The same turns and mirrors carry the whole set onto itself, and each row onto the other rows of its family. Which rows share a family with each named row? Give them in list order.
These 30 rows form 5 families of 6 rows each.
Lizu: [ 0.00  0.22  3.55 -1.72 -1.71  0.43  1.10 -1.94 -0.41  0.71 -1.26 -1.62
 -2.74  3.16 -0.84  0.40]
beg: [ 0.76 -1.29  2.73 -1.57 -1.35  0.53  0.08 -1.40  0.40  2.62  0.36  0.72
  1.88 -3.98  1.41 -1.83]
garas: [ 0.65 -0.26  1.40  0.07 -0.94 -0.76 -1.71  1.03  1.45  1.72  0.79  0.57
  0.09 -2.00  2.99 -2.51]
ses: [ 0.66 -0.39  2.10  0.68 -0.70  0.26 -0.37  0.63  0.42  1.54  0.49  1.74
  2.08 -2.47  2.76 -0.61]
seb: [-0.90  0.77  1.64 -2.45 -1.80  1.09  2.14 -0.16  1.10  0.58 -0.30 -1.30
 -3.22  1.35 -1.70  1.59]
poda: [-0.93  1.54  2.21 -3.29 -1.72 -0.08  1.04 -0.64 -0.14  0.03 -0.73 -2.13
 -1.24  1.16 -2.23  2.50]
fivig: [-0.69  0.58  3.40 -1.83 -1.72 -0.33  0.82 -0.93 -1.48  1.67 -0.25 -4.35
 -3.05  0.76 -0.87  1.00]
Vumol: [-0.43  0.35  1.19  0.84 -2.01  0.33  0.60 -1.01 -1.57  2.08 -0.81 -1.64
 -1.99  1.36 -2.21  2.73]
Bov: [-1.22 -1.22  2.24 -0.70 -1.40 -0.08 -2.56 -0.28 -0.47  0.75  1.20  1.45
 -0.49 -2.96  1.90 -2.34]
Sovet: [-0.28  0.60  0.98  0.73 -2.02  0.19  0.46 -1.13 -1.45  1.94 -0.66 -1.78
 -2.04  1.08 -2.39  2.82]
Kodo: [ 1.02  0.69  1.02 -0.72 -1.04 -1.55 -2.50  0.41  1.28  0.99  1.05 -0.17
  0.79 -2.89  2.18 -1.81]
Deduk: [-1.60  0.24  3.20 -2.24 -1.55  0.78  1.94  0.14 -0.48  0.93 -1.41 -1.38
 -1.40  2.60 -1.12  1.71]
pogop: [-0.46  1.49  0.66 -1.15 -0.16 -2.00 -0.85 -0.88  0.29  0.58  0.63  0.42
  1.30 -3.77  2.15 -1.25]
sopi: [-0.73  0.43  0.53 -0.05 -0.21 -0.82  0.36 -0.23  1.15  1.36  0.71  1.45
 -0.32 -3.04  3.01 -2.30]
Nitu: [ 0.89 -1.06  2.54 -1.73 -1.44  0.41 -0.05 -1.57  0.46  2.46  0.51  0.56
  1.83 -4.19  1.19 -1.70]
Kele: [ 0.42 -0.07  2.08 -0.31 -0.83 -1.47 -2.38  0.86  0.27  1.54  0.24  0.04
  1.76 -1.77  2.84 -1.94]
Mim: [-0.95 -0.70  1.85 -1.13 -1.48 -0.36 -2.92 -0.55 -0.34  0.44  1.47  1.15
 -0.41 -3.44  1.55 -2.12]
Tedad: [ 0.38  1.15  3.23 -2.57 -1.78 -0.37  0.26 -2.44 -0.62  0.01 -1.01 -2.32
 -2.03  2.34 -1.61  1.19]
dozo: [-0.79  0.19  3.37 -1.50 -1.70  0.12  1.23 -0.70 -1.16  1.92 -0.27 -3.97
 -3.62  1.08 -0.55  0.66]
Kagen: [ 0.67  0.86  2.39 -2.12 -1.91  0.37  0.92 -2.31  0.57  0.25 -0.40 -1.80
 -3.67  2.09 -1.52  0.62]
rolev: [ 0.66  1.44  2.23 -1.69 -1.72 -0.70  2.05 -1.95  0.11  1.14 -1.49 -1.50
 -1.94  0.72 -3.27  1.61]
kiz: [ 0.08  0.75  3.24 -1.20 -1.54 -0.55  2.26 -1.58 -0.78  1.65 -2.26 -1.25
 -1.15  1.81 -2.62  1.38]
sipof: [ 1.21  0.27  0.90  0.33 -0.91  0.24 -0.44  0.33  1.45  1.11  1.25  1.55
  1.11 -3.46  2.12 -0.55]
dodap: [ 0.92 -1.21  2.46 -1.55 -1.46  0.62  0.24 -1.46  0.67  2.55  0.55  0.75
  1.52 -4.16  1.29 -1.86]
Pazu: [-0.48  0.65  2.91 -1.81 -1.77 -0.12  1.02 -0.93 -0.86  1.65  0.06 -4.20
 -3.80  0.46 -0.98  0.88]
tidu: [ 0.30  0.56  2.46 -0.91 -1.67  0.08  2.87 -1.46  0.37  1.76 -1.70 -0.79
 -2.74  1.49 -2.57  0.91]
Loti: [ 1.06  0.52  1.64 -0.09 -0.77 -0.46 -1.14  0.09  0.35  0.86  0.78  1.07
  2.63 -3.31  1.98 -0.02]
nuz: [-0.35  0.42  0.94  0.88 -2.01  0.40  0.71 -1.03 -1.28  2.09 -0.66 -1.66
 -2.39  1.19 -2.24  2.68]
povef: [-1.19 -0.95  2.42 -1.05 -1.38 -0.46 -2.98 -0.42 -0.94  0.58  1.07  1.08
  0.25 -3.00  1.76 -2.00]
Konas: [-1.28  0.33  1.99 -0.24  0.05 -1.46 -0.22 -0.28 -0.52  1.49 -0.28  1.11
  1.80 -2.19  3.29 -1.83]

Same family as beg: Vumol, Sovet, Nitu, dodap, nuz
Same family as Mim: fivig, Bov, dozo, Pazu, povef
Same family as ses: rolev, kiz, sipof, tidu, Loti

The same turns and mirrors carry the whole set onto itself, and each row onto the other rows of its family. Which rows share a family with each named row? Give them in list order.
These 32 rows form 4 families of 8 rows each.
pep: [ 0.70  1.47 -1.40  1.82  1.42 -0.28 -0.06 -3.09]
Zas: [ 0.54  1.91 -2.26  1.79  1.37 -3.02  0.79 -0.05]
naz: [-1.72 -1.78 -1.51 -0.27 -0.44  1.56 -1.18 -0.83]
butiv: [-2.20 -1.72 -1.81  2.21 -0.12 -1.75  1.73 -0.44]
vita: [ 1.69  1.91 -1.47 -1.34  1.77 -0.04  0.63 -0.22]
Kot: [-0.27  1.03 -1.27  2.10 -1.06 -3.20  0.62  1.54]
pufe: [ 0.35  2.05 -1.43 -2.01  1.04  1.08 -0.74  0.39]
suk: [-0.99  0.58 -1.48  3.22 -1.26 -2.30 -1.23 -0.24]
Gusa: [-2.58 -1.11 -0.86 -0.29 -1.65  1.18 -0.68  0.70]
pelod: [ 0.58  2.62 -0.54  0.71  0.80  1.09 -0.48 -2.54]
nera: [-2.56 -0.67 -1.60  0.40 -0.90 -1.63  1.53  2.23]
nafu: [-2.28 -0.12 -0.73  3.13 -1.19 -1.64  1.79 -0.69]
Tika: [-0.17 -0.47 -2.31 -1.67  2.19  0.80  0.84 -0.61]
bama: [-1.85 -1.33 -0.46  2.41 -2.27 -1.01  0.33 -0.13]
zar: [-0.75 -0.78 -1.12 -1.57 -1.02  0.97 -1.12  1.42]
mado: [-0.07  2.11 -1.18 -1.04  1.90  2.17  0.59  0.29]
ritap: [-1.72 -2.09 -1.39 -0.36 -0.32 -0.60  2.20  1.15]
zudoz: [ 0.12  3.31 -0.71  2.74  1.25 -0.25  1.37 -1.02]
pes: [-1.86 -1.38 -2.36 -0.26 -0.47 -1.23 -0.35  2.16]
Nesot: [ 1.57  2.67 -0.53  1.42 -0.15 -0.41 -1.27 -1.49]
ropab: [-1.44 -0.67 -1.25 -1.70  0.95  1.83  1.43 -0.59]
fimo: [-1.71  0.05 -0.82 -0.72  0.58  3.07  0.47  0.16]
Roso: [-0.82  2.85 -0.96  3.25 -0.01 -1.79  1.14  1.01]
pami: [ 0.60  3.04 -1.30  1.41  1.53 -1.80  1.76 -0.99]
gota: [-3.07 -0.69 -1.06  1.60 -0.62 -0.12  2.07  1.89]
Peguf: [ 0.60  1.38 -0.79  2.65  0.50 -2.01  2.07 -1.75]
fovim: [-0.54  2.62 -0.93  2.79 -1.09 -2.42 -0.38  0.27]
gopi: [ 0.06 -0.48 -0.68 -1.01  0.56  2.19  0.34 -1.87]
Sas: [ 1.00  1.88 -1.96 -0.69  1.09  0.30 -2.13 -0.45]
Tekap: [-2.65 -0.43 -1.08 -0.17 -0.67  1.55  0.23  2.24]
Mareb: [-2.46  0.73 -0.58  3.59 -1.31 -0.90  1.01  0.87]
fafe: [ 0.54  3.55 -0.69  0.94  1.17  1.41 -0.44 -0.67]

Same family as zar: vita, Kot, bama, ritap, Nesot, Peguf, gopi
Same family as Tika: pep, Zas, naz, butiv, suk, pes, Sas
Same family as fafe: mado, zudoz, fimo, Roso, gota, Tekap, Mareb

